In the data rows, the value 128 means zero.
Here are some points, each followed by its number:
[105,149,77,155,169,119,192,144,71,126,110,183,120,152,84,95,149,133,122,67,150] 0
[93,156,49,110,107,106,175,154,109,119,145,137,58,135,135,144,118,143,133,143,189] 1
[141,180,104,154,116,112,224,197,147,135,110,81,106,185,111,119,116,104,214,68,152] 2
[93,116,81,123,140,98,94,105,132,151,177,106,96,54,192,138,138,167,91,162,204] 3
[115,154,152,155,137,149,96,120,171,127,138,145,195,89,136,128,177,155,96,107,123] 4
[182,120,162,95,139,111,127,111,122,120,155,115,127,90,166,144,122,117,152,126,111] 5
[179,71,189,120,140,133,105,109,95,133,101,97,133,160,113,106,86,84,157,133,64] 6
[77,70,140,107,117,132,56,94,156,135,118,153,124,147,117,128,121,135,72,185,113] 7
[143,181,103,156,117,112,220,198,149,134,111,81,100,186,108,117,118,103,218,66,149] 8
[52,124,100,89,107,100,167,128,168,86,140,229,100,169,111,158,140,134,76,124,130] 9
[62,121,65,129,132,92,182,136,115,115,144,164,82,159,132,133,117,132,105,110,176] 10
[121,139,94,132,152,86,215,167,120,132,115,149,87,187,96,103,128,104,177,60,142] 11
[200,113,193,145,100,160,113,142,128,136,96,29,147,159,127,125,74,86,195,144,70] 12
[174,131,187,135,126,118,141,130,161,121,154,73,168,110,177,145,112,110,160,106,102] 13
[121,142,126,113,150,138,85,102,136,135,141,188,156,67,126,124,193,165,82,132,134] 14
[162,130,101,161,156,169,75,123,52,177,89,83,123,105,95,80,139,143,141,154,152] 15
[122,98,150,136,156,158,64,95,106,144,86,169,166,142,71,90,157,130,88,141,88] 16
Which three points above are nearest to each new point, looking only along the 3 directions in which the numbered points spread most? Their numbers follow each, nearest first.
[156,180,137,153,108,162,195,156,91,81,118,146,155,151,105,144,108,110,141,88,91] 11 15 0
[91,69,101,147,142,120,73,104,103,163,121,87,106,131,137,102,106,134,99,165,165] 4 14 7
[139,131,142,89,138,103,111,123,185,143,142,154,126,103,139,134,172,137,137,131,124] 4 5 15
[166,126,146,121,157,142,104,93,72,115,151,150,158,54,153,133,142,144,91,133,115] 4 7 14
[165,131,146,120,156,142,103,90,73,116,152,148,161,57,155,138,142,145,91,132,116] 4 7 14
[130,142,171,127,120,114,122,140,219,140,140,114,162,124,145,138,162,130,153,104,120] 5 13 15
[127,194,88,182,128,148,198,175,98,126,109,118,136,150,97,110,137,132,160,73,161] 11 2 8
